In the data rows, 50 means zero.
In each game, the first row plays the second. By how much does the first row win? 20 means about a draw, 40 a big win and 0 a big loss. Wins can go round in a circle. Each row has two weighted sums of its numbers, A and B, taken from their middle values. A row wins by its A times the other's B, less its B times the other's A.
tensor([57, 48, 45, 67, 64, 53, 42, 49, 52, 57, 40, 67, 61, 57])
tensor([45, 64, 52, 41, 36, 54, 44, 50, 55, 46, 46, 53, 47, 48]) -> 13
tensor([47, 39, 51, 54, 58, 46, 54, 52, 64, 39, 66, 53, 54, 68])
tensor([37, 61, 63, 57, 63, 50, 55, 38, 66, 43, 57, 28, 33, 40]) -> 22
tensor([38, 56, 57, 29, 65, 40, 54, 36, 53, 45, 59, 63, 68, 57])
tensor([56, 50, 44, 54, 48, 50, 37, 47, 37, 45, 61, 69, 58, 64]) -> 22
tensor([47, 59, 49, 41, 36, 50, 34, 61, 27, 63, 37, 59, 69, 59])
tensor([55, 65, 51, 40, 45, 51, 50, 54, 51, 56, 51, 36, 41, 46]) -> 14
tensor([46, 44, 52, 51, 47, 54, 41, 59, 48, 41, 55, 56, 48, 47])
tensor([39, 49, 45, 59, 53, 67, 53, 64, 64, 45, 56, 54, 38, 33]) -> 15
tensor([52, 70, 54, 35, 54, 61, 56, 25, 33, 34, 25, 35, 45, 62])
tensor([58, 31, 45, 70, 55, 38, 44, 51, 48, 45, 63, 54, 47, 50]) -> 21
tensor([47, 57, 38, 45, 44, 46, 43, 56, 39, 47, 40, 52, 55, 51])
tensor([46, 29, 43, 49, 69, 42, 58, 48, 56, 42, 63, 49, 57, 62]) -> 16
tensor([53, 69, 46, 57, 39, 52, 58, 51, 50, 42, 35, 55, 55, 48])
tensor([48, 35, 52, 60, 59, 45, 62, 46, 54, 40, 71, 52, 47, 61]) -> 28
tensor([53, 54, 64, 35, 65, 28, 63, 32, 52, 42, 45, 50, 54, 80])
tensor([51, 55, 54, 34, 58, 43, 50, 56, 50, 50, 56, 56, 57, 57]) -> 13
tensor([51, 44, 60, 41, 63, 47, 58, 34, 58, 48, 57, 52, 50, 61])
tensor([38, 46, 61, 46, 67, 56, 51, 43, 61, 47, 66, 41, 43, 32]) -> 21
tensor([49, 44, 50, 50, 56, 45, 40, 53, 56, 35, 60, 49, 51, 60])
tensor([43, 29, 50, 65, 53, 57, 53, 43, 63, 45, 61, 47, 39, 42]) -> 29
tensor([56, 61, 58, 56, 52, 44, 54, 29, 45, 53, 51, 39, 47, 53])
tensor([44, 30, 49, 53, 66, 49, 48, 47, 53, 47, 64, 56, 51, 64]) -> 14
tensor([51, 50, 50, 54, 41, 53, 45, 48, 39, 54, 43, 31, 48, 39])
tensor([40, 50, 63, 40, 66, 42, 55, 39, 54, 55, 59, 54, 47, 43]) -> 21
tensor([47, 43, 36, 57, 54, 50, 39, 65, 42, 53, 50, 62, 53, 54])
tensor([59, 49, 50, 64, 65, 34, 55, 36, 48, 63, 46, 34, 58, 60]) -> 25
tensor([50, 58, 42, 56, 36, 58, 49, 60, 43, 48, 32, 50, 43, 41])
tensor([57, 44, 31, 55, 53, 40, 53, 57, 48, 34, 46, 46, 46, 45]) -> 19
tensor([51, 41, 47, 60, 63, 48, 49, 55, 42, 52, 67, 65, 37, 53])
tensor([55, 54, 46, 48, 37, 56, 45, 53, 53, 54, 36, 41, 58, 37]) -> 23
tensor([48, 62, 68, 37, 54, 61, 45, 35, 59, 53, 47, 50, 54, 61])
tensor([50, 32, 47, 55, 54, 51, 39, 52, 41, 54, 69, 61, 48, 56]) -> 30
tensor([62, 57, 63, 31, 36, 50, 55, 43, 39, 57, 25, 40, 44, 57])
tensor([54, 43, 36, 69, 51, 44, 53, 69, 62, 50, 50, 43, 52, 41]) -> 22
tensor([49, 43, 30, 59, 36, 51, 45, 69, 29, 43, 43, 79, 62, 40])
tensor([44, 34, 43, 38, 38, 51, 44, 60, 54, 57, 61, 68, 70, 62]) -> 18
tensor([45, 51, 74, 38, 51, 50, 61, 45, 70, 61, 64, 33, 54, 60])
tensor([53, 41, 37, 48, 45, 45, 41, 50, 51, 55, 42, 64, 57, 58]) -> 15
tensor([50, 44, 37, 66, 42, 45, 49, 70, 58, 51, 45, 54, 50, 43])
tensor([48, 54, 65, 49, 60, 32, 47, 37, 57, 63, 54, 50, 51, 70]) -> 21
tensor([57, 52, 39, 57, 47, 58, 44, 59, 39, 60, 37, 45, 42, 46])
tensor([46, 49, 32, 59, 35, 57, 49, 61, 55, 47, 48, 57, 55, 45]) -> 23
tensor([57, 51, 42, 50, 27, 52, 60, 57, 39, 54, 41, 50, 52, 43])
tensor([45, 47, 57, 43, 56, 42, 54, 37, 57, 54, 59, 62, 44, 68]) -> 18
tensor([45, 50, 57, 46, 41, 64, 60, 55, 45, 46, 43, 52, 35, 35])
tensor([60, 65, 50, 61, 46, 42, 59, 40, 46, 48, 32, 31, 26, 65]) -> 18
tensor([46, 51, 58, 44, 58, 51, 55, 39, 54, 56, 66, 62, 54, 59])
tensor([42, 58, 64, 54, 64, 44, 49, 35, 63, 51, 55, 45, 41, 53]) -> 20
tensor([61, 44, 37, 80, 48, 48, 52, 45, 46, 41, 65, 48, 46, 48])
tensor([54, 55, 34, 48, 39, 34, 55, 55, 51, 54, 34, 32, 52, 42]) -> 30
tensor([44, 61, 43, 42, 22, 68, 57, 54, 29, 56, 41, 38, 53, 44])
tensor([51, 38, 53, 51, 68, 52, 42, 48, 46, 46, 61, 63, 46, 62]) -> 15
tensor([46, 57, 49, 43, 38, 47, 48, 42, 51, 46, 36, 47, 42, 46])
tensor([50, 61, 61, 44, 54, 53, 52, 31, 50, 58, 49, 37, 45, 47]) -> 22
tensor([41, 57, 69, 58, 61, 64, 56, 32, 70, 51, 48, 37, 41, 51])
tensor([43, 53, 59, 41, 50, 52, 59, 41, 53, 62, 60, 46, 45, 56]) -> 9
tensor([55, 50, 59, 47, 51, 35, 44, 33, 54, 46, 45, 31, 43, 62])
tensor([39, 63, 61, 35, 61, 41, 53, 40, 52, 34, 50, 49, 44, 72]) -> 21
tensor([46, 41, 48, 51, 68, 52, 35, 50, 45, 36, 70, 72, 42, 58])
tensor([47, 34, 41, 42, 31, 59, 37, 65, 49, 46, 47, 70, 62, 55]) -> 7
tensor([53, 51, 37, 52, 24, 59, 59, 58, 39, 52, 41, 44, 59, 37])
tensor([39, 66, 72, 42, 54, 64, 38, 39, 52, 60, 55, 48, 42, 64]) -> 30
tensor([49, 53, 42, 57, 51, 47, 57, 66, 58, 43, 51, 66, 66, 63])
tensor([47, 40, 68, 48, 63, 41, 59, 44, 71, 44, 55, 53, 37, 48]) -> 27
tensor([53, 51, 59, 48, 57, 46, 52, 31, 54, 61, 50, 35, 53, 54])
tensor([51, 44, 50, 66, 47, 61, 42, 49, 58, 50, 63, 38, 36, 51]) -> 24
tensor([56, 48, 40, 58, 44, 53, 49, 65, 57, 38, 56, 66, 60, 39])
tensor([53, 51, 57, 47, 49, 55, 56, 38, 61, 53, 50, 38, 38, 54]) -> 11
tensor([47, 59, 48, 44, 57, 55, 59, 60, 58, 49, 49, 52, 50, 60])
tensor([37, 34, 54, 58, 56, 62, 47, 68, 41, 38, 50, 62, 50, 58]) -> 31
tensor([47, 52, 67, 42, 66, 62, 61, 32, 70, 54, 65, 41, 38, 51])
tensor([58, 45, 30, 46, 40, 52, 39, 67, 51, 47, 57, 67, 70, 37]) -> 30
tensor([45, 50, 60, 42, 55, 39, 54, 33, 64, 54, 64, 41, 45, 51])
tensor([48, 43, 51, 45, 63, 37, 48, 47, 44, 33, 65, 62, 45, 62]) -> 5
tensor([42, 51, 58, 38, 74, 41, 50, 37, 56, 55, 57, 45, 50, 63])
tensor([48, 64, 64, 34, 38, 51, 49, 46, 52, 44, 40, 40, 38, 42]) -> 23
tensor([49, 55, 46, 50, 61, 56, 48, 40, 45, 58, 54, 60, 54, 56])
tensor([60, 56, 50, 55, 35, 45, 38, 58, 44, 62, 38, 42, 59, 30]) -> 29
tensor([56, 49, 39, 45, 35, 53, 63, 52, 48, 46, 41, 48, 51, 42])
tensor([44, 59, 49, 32, 35, 59, 45, 47, 57, 51, 51, 61, 43, 50]) -> 32
tensor([45, 46, 45, 57, 49, 64, 40, 69, 48, 52, 64, 71, 51, 38])
tensor([42, 46, 58, 49, 66, 44, 54, 34, 61, 48, 62, 47, 46, 50]) -> 18
tensor([46, 41, 35, 48, 55, 54, 39, 64, 36, 44, 52, 63, 46, 55])
tensor([37, 53, 55, 37, 44, 50, 51, 50, 39, 50, 51, 51, 38, 77]) -> 21
tensor([62, 65, 47, 52, 36, 58, 50, 53, 49, 51, 41, 38, 55, 29])
tensor([53, 64, 67, 50, 46, 49, 51, 42, 68, 63, 47, 41, 43, 42]) -> 16
tensor([50, 60, 59, 37, 49, 46, 52, 41, 54, 49, 41, 41, 48, 40])
tensor([50, 59, 55, 38, 51, 42, 60, 45, 42, 53, 41, 55, 58, 55]) -> 16
tensor([51, 57, 61, 48, 41, 49, 61, 45, 51, 46, 44, 35, 40, 49])
tensor([49, 66, 57, 53, 51, 48, 53, 50, 57, 46, 46, 39, 41, 33]) -> 19
tensor([48, 65, 47, 40, 45, 49, 49, 33, 39, 48, 27, 53, 39, 69])
tensor([62, 41, 51, 61, 65, 46, 45, 38, 56, 54, 46, 46, 53, 46]) -> 21
tensor([61, 47, 30, 61, 51, 41, 40, 53, 47, 60, 43, 62, 64, 47])
tensor([61, 65, 60, 48, 45, 57, 55, 39, 30, 56, 21, 47, 40, 66]) -> 18
tensor([54, 41, 34, 60, 43, 52, 39, 67, 47, 46, 44, 60, 54, 35])
tensor([47, 32, 52, 44, 71, 24, 37, 34, 47, 52, 55, 56, 68, 60]) -> 24
tensor([52, 59, 38, 52, 38, 58, 54, 59, 28, 41, 44, 50, 57, 54])
tensor([63, 59, 55, 53, 36, 47, 58, 53, 44, 69, 36, 49, 52, 55]) -> 19
tensor([46, 49, 76, 49, 57, 48, 56, 40, 72, 57, 58, 38, 48, 45])
tensor([43, 37, 49, 42, 65, 64, 47, 51, 63, 48, 69, 58, 46, 51]) -> 16
tensor([47, 61, 64, 44, 58, 43, 47, 37, 51, 47, 53, 33, 39, 48])
tensor([56, 60, 60, 57, 48, 53, 53, 32, 58, 51, 46, 45, 46, 47]) -> 20
tensor([49, 50, 76, 42, 68, 40, 59, 36, 56, 50, 67, 66, 47, 62])
tensor([46, 47, 67, 43, 61, 43, 56, 35, 48, 43, 58, 62, 52, 61]) -> 22
tensor([50, 47, 39, 63, 41, 63, 46, 63, 36, 47, 51, 47, 53, 48])
tensor([49, 60, 35, 60, 32, 57, 40, 63, 44, 56, 52, 31, 51, 27]) -> 17
tensor([54, 57, 47, 51, 43, 44, 45, 51, 52, 57, 25, 24, 50, 40])
tensor([50, 46, 52, 62, 51, 62, 58, 72, 55, 40, 58, 40, 40, 26]) -> 23
tensor([51, 64, 60, 51, 42, 56, 48, 43, 42, 61, 31, 46, 42, 52])
tensor([43, 46, 48, 32, 59, 47, 54, 35, 48, 61, 54, 61, 46, 65]) -> 13
tensor([52, 44, 59, 48, 61, 51, 59, 51, 54, 38, 63, 52, 34, 53])
tensor([46, 56, 63, 38, 43, 52, 51, 51, 51, 54, 49, 52, 42, 66]) -> 13
tensor([50, 29, 51, 57, 53, 51, 37, 47, 56, 60, 67, 61, 57, 54])
tensor([56, 62, 46, 47, 41, 49, 48, 42, 58, 54, 35, 44, 51, 44]) -> 16
tensor([51, 49, 29, 68, 47, 45, 46, 61, 43, 66, 47, 46, 44, 31])
tensor([34, 65, 53, 40, 58, 53, 51, 53, 45, 54, 51, 57, 46, 62]) -> 16
tensor([40, 34, 57, 56, 68, 49, 64, 42, 57, 53, 64, 54, 37, 66])
tensor([56, 43, 25, 58, 39, 35, 42, 65, 38, 57, 44, 58, 57, 42]) -> 34
tensor([44, 39, 54, 44, 46, 41, 42, 44, 50, 45, 52, 50, 72, 48])
tensor([46, 48, 67, 26, 62, 32, 51, 40, 60, 62, 49, 60, 49, 75]) -> 23
tensor([62, 41, 38, 54, 60, 47, 50, 55, 49, 36, 57, 54, 61, 59])
tensor([48, 47, 64, 50, 51, 49, 62, 26, 52, 55, 50, 34, 45, 47]) -> 27
tensor([57, 53, 40, 49, 43, 64, 51, 64, 61, 56, 58, 63, 50, 28])
tensor([50, 63, 66, 36, 36, 49, 60, 42, 46, 60, 52, 47, 63, 40]) -> 18
tensor([54, 43, 43, 74, 56, 52, 50, 45, 57, 44, 65, 60, 28, 42])
tensor([46, 56, 52, 54, 42, 59, 41, 52, 56, 51, 39, 45, 44, 45]) -> 24
tensor([58, 39, 34, 57, 53, 39, 54, 47, 32, 57, 56, 40, 57, 58])
tensor([39, 42, 39, 48, 61, 50, 33, 65, 46, 55, 58, 60, 52, 56]) -> 14
tensor([47, 55, 58, 62, 57, 46, 46, 30, 59, 50, 49, 33, 41, 41])
tensor([53, 62, 50, 59, 37, 58, 52, 57, 48, 52, 42, 45, 58, 44]) -> 27
tensor([54, 63, 34, 51, 35, 51, 44, 64, 41, 55, 41, 52, 60, 59])
tensor([42, 39, 58, 48, 57, 47, 64, 41, 69, 36, 54, 39, 39, 33]) -> 18
tensor([57, 31, 33, 67, 68, 41, 55, 49, 45, 37, 53, 66, 60, 74])
tensor([52, 20, 46, 52, 65, 62, 45, 45, 46, 56, 69, 58, 62, 57]) -> 21
tensor([41, 70, 54, 38, 41, 46, 68, 56, 53, 49, 43, 43, 45, 54])
tensor([47, 55, 56, 39, 58, 41, 40, 53, 49, 47, 54, 56, 46, 55]) -> 18
tensor([48, 58, 63, 57, 42, 56, 50, 57, 46, 60, 52, 46, 44, 40])
tensor([47, 44, 57, 42, 67, 44, 53, 42, 60, 55, 71, 60, 45, 55]) -> 20
tensor([44, 36, 49, 44, 66, 43, 53, 44, 61, 65, 59, 70, 68, 51])
tensor([40, 38, 56, 53, 56, 52, 56, 41, 45, 49, 71, 49, 55, 60]) -> 6
tensor([47, 40, 60, 41, 57, 47, 40, 56, 47, 67, 73, 72, 49, 52])
tensor([49, 53, 43, 50, 57, 57, 53, 70, 52, 49, 50, 59, 47, 45]) -> 19
tensor([44, 50, 60, 39, 56, 40, 50, 56, 46, 49, 41, 59, 59, 53])
tensor([50, 36, 60, 41, 50, 57, 49, 36, 66, 51, 71, 33, 42, 47]) -> 15
tensor([46, 65, 62, 39, 46, 54, 56, 37, 42, 47, 35, 38, 37, 62])
tensor([39, 60, 37, 48, 50, 63, 44, 63, 52, 54, 53, 45, 48, 37]) -> 22
tensor([39, 46, 66, 59, 58, 46, 56, 36, 55, 48, 52, 43, 36, 52])
tensor([40, 63, 71, 19, 52, 49, 39, 44, 48, 53, 55, 46, 45, 67]) -> 12
tensor([50, 59, 61, 29, 44, 46, 51, 42, 61, 58, 62, 37, 41, 52])
tensor([47, 40, 51, 56, 49, 51, 44, 59, 53, 51, 54, 61, 57, 58]) -> 31
tensor([44, 53, 63, 17, 67, 49, 29, 40, 57, 54, 54, 57, 42, 69])
tensor([58, 40, 43, 68, 53, 56, 51, 64, 49, 56, 48, 68, 64, 56]) -> 31
tensor([51, 34, 43, 41, 65, 47, 62, 47, 46, 43, 69, 56, 56, 68])
tensor([46, 33, 35, 63, 43, 62, 49, 55, 45, 59, 55, 69, 48, 60]) -> 29
tensor([55, 41, 43, 41, 64, 42, 50, 53, 39, 48, 50, 60, 54, 47])
tensor([46, 56, 51, 32, 39, 44, 50, 55, 40, 56, 50, 51, 36, 53]) -> 27
tensor([51, 55, 60, 58, 40, 43, 60, 40, 48, 56, 50, 34, 44, 49])
tensor([52, 57, 66, 43, 51, 49, 53, 39, 64, 49, 50, 45, 40, 49]) -> 22
tensor([52, 70, 46, 37, 47, 40, 47, 52, 45, 50, 39, 57, 70, 50])
tensor([50, 40, 60, 54, 68, 55, 55, 52, 50, 54, 52, 43, 41, 54]) -> 26
tensor([57, 52, 44, 63, 43, 44, 51, 45, 47, 57, 44, 41, 47, 42])
tensor([60, 56, 47, 53, 43, 48, 62, 43, 44, 54, 30, 33, 46, 45]) -> 19
tensor([49, 43, 35, 44, 31, 47, 38, 65, 32, 52, 42, 46, 54, 45])
tensor([59, 44, 51, 34, 53, 44, 47, 42, 46, 56, 51, 61, 76, 53]) -> 21
tensor([61, 36, 37, 62, 48, 32, 50, 46, 37, 56, 46, 67, 65, 63])
tensor([47, 61, 48, 49, 31, 50, 53, 53, 48, 55, 38, 46, 55, 43]) -> 29
tensor([53, 32, 41, 58, 55, 52, 46, 50, 65, 37, 61, 53, 59, 50])
tensor([47, 38, 41, 51, 46, 63, 39, 65, 33, 48, 44, 56, 53, 54]) -> 30
tensor([43, 64, 68, 34, 62, 57, 49, 40, 65, 45, 48, 52, 47, 68])
tensor([40, 38, 40, 55, 52, 56, 49, 66, 50, 43, 51, 54, 52, 47]) -> 34
tensor([63, 53, 50, 45, 46, 50, 49, 46, 46, 50, 38, 36, 49, 41])
tensor([55, 50, 38, 62, 30, 50, 51, 61, 39, 62, 44, 38, 56, 32]) -> 16
tensor([41, 48, 48, 50, 49, 51, 53, 67, 43, 52, 47, 49, 65, 53])
tensor([47, 47, 37, 60, 52, 60, 57, 65, 34, 41, 56, 50, 51, 49]) -> 28
tensor([43, 44, 54, 42, 53, 54, 51, 61, 48, 52, 56, 56, 62, 63])
tensor([61, 65, 47, 45, 42, 42, 60, 43, 37, 54, 36, 44, 52, 46]) -> 24
tensor([52, 42, 28, 62, 28, 56, 38, 66, 45, 51, 59, 67, 55, 51])
tensor([47, 56, 53, 45, 41, 43, 57, 33, 50, 58, 44, 37, 51, 53]) -> 15
tensor([49, 44, 55, 57, 55, 55, 51, 42, 53, 62, 68, 57, 42, 35])
tensor([51, 60, 56, 45, 67, 26, 58, 38, 59, 52, 54, 47, 55, 52]) -> 13
tensor([60, 49, 38, 55, 50, 48, 45, 60, 49, 51, 53, 57, 61, 42])
tensor([50, 46, 37, 61, 46, 53, 45, 65, 39, 43, 53, 53, 55, 42]) -> 24
tensor([47, 42, 37, 44, 42, 60, 48, 68, 34, 48, 41, 62, 69, 53])
tensor([59, 65, 50, 41, 30, 57, 48, 38, 31, 42, 21, 40, 51, 62]) -> 14
tensor([46, 57, 50, 44, 36, 53, 53, 56, 40, 44, 49, 53, 44, 43])
tensor([45, 52, 56, 41, 41, 52, 62, 38, 65, 59, 52, 44, 52, 53]) -> 24
tensor([54, 64, 52, 41, 48, 36, 45, 39, 48, 50, 42, 47, 50, 45])
tensor([44, 70, 63, 39, 42, 59, 69, 53, 51, 41, 36, 43, 37, 37]) -> 22
tensor([58, 46, 29, 52, 40, 59, 31, 57, 41, 39, 44, 58, 57, 44])
tensor([56, 49, 26, 52, 52, 42, 49, 56, 46, 55, 47, 50, 59, 56]) -> 12
tensor([54, 46, 38, 57, 40, 50, 44, 57, 46, 45, 35, 33, 43, 36])
tensor([43, 51, 62, 30, 51, 51, 45, 46, 52, 51, 52, 53, 52, 68]) -> 18
tensor([52, 69, 45, 38, 36, 48, 53, 52, 48, 47, 37, 38, 57, 40])
tensor([57, 45, 41, 56, 38, 54, 36, 62, 45, 61, 49, 54, 53, 55]) -> 27
tensor([49, 51, 58, 49, 43, 52, 66, 31, 63, 55, 47, 27, 44, 41])
tensor([58, 34, 50, 62, 61, 39, 54, 41, 55, 49, 54, 46, 56, 41]) -> 9
tensor([48, 54, 62, 44, 65, 46, 57, 33, 69, 57, 55, 37, 53, 42])
tensor([48, 40, 54, 51, 47, 47, 41, 44, 67, 55, 53, 47, 41, 24]) -> 18
tensor([48, 32, 43, 59, 59, 56, 39, 51, 55, 46, 65, 67, 48, 49])
tensor([57, 74, 49, 38, 40, 46, 61, 54, 46, 34, 28, 34, 55, 47]) -> 19
tensor([46, 39, 38, 44, 46, 64, 42, 69, 45, 63, 52, 75, 62, 49])
tensor([46, 41, 57, 52, 65, 45, 59, 41, 59, 49, 64, 50, 42, 53]) -> 15
tensor([45, 60, 71, 51, 40, 49, 55, 44, 52, 54, 55, 33, 43, 49])
tensor([38, 40, 44, 42, 47, 56, 41, 69, 47, 52, 52, 69, 62, 57]) -> 21
tensor([47, 47, 62, 32, 59, 50, 49, 43, 56, 50, 63, 44, 48, 61])
tensor([53, 50, 73, 36, 54, 52, 53, 30, 53, 64, 58, 42, 44, 48]) -> 16
tensor([61, 57, 52, 66, 42, 47, 47, 44, 61, 55, 39, 44, 38, 35])
tensor([48, 35, 44, 47, 59, 59, 36, 55, 52, 50, 66, 69, 53, 56]) -> 24
tensor([49, 61, 46, 50, 38, 46, 46, 52, 45, 51, 40, 47, 48, 37])
tensor([53, 37, 41, 55, 43, 50, 39, 62, 39, 52, 46, 58, 62, 57]) -> 19
tensor([50, 31, 42, 72, 61, 38, 51, 48, 70, 55, 57, 51, 40, 63])
tensor([62, 49, 44, 48, 55, 42, 36, 39, 51, 47, 52, 45, 45, 55]) -> 22
tensor([47, 45, 36, 63, 41, 57, 57, 61, 55, 53, 49, 41, 45, 29])
tensor([54, 59, 55, 58, 43, 47, 59, 42, 56, 56, 47, 43, 58, 46]) -> 28
tensor([58, 74, 53, 45, 43, 57, 51, 30, 39, 51, 20, 47, 44, 55])
tensor([61, 39, 55, 72, 61, 47, 54, 40, 56, 59, 50, 41, 41, 27]) -> 10
tensor([45, 32, 59, 47, 62, 45, 49, 50, 61, 39, 68, 50, 46, 53])
tensor([59, 41, 53, 61, 62, 43, 55, 43, 61, 53, 54, 54, 47, 48]) -> 24
tensor([39, 46, 58, 25, 51, 51, 53, 53, 62, 46, 42, 52, 62, 57])
tensor([56, 62, 34, 43, 45, 56, 51, 58, 30, 50, 39, 57, 58, 48]) -> 16
tensor([62, 35, 37, 69, 44, 35, 41, 45, 42, 41, 54, 47, 49, 50])
tensor([39, 33, 47, 46, 52, 55, 35, 57, 50, 51, 59, 64, 60, 56]) -> 13
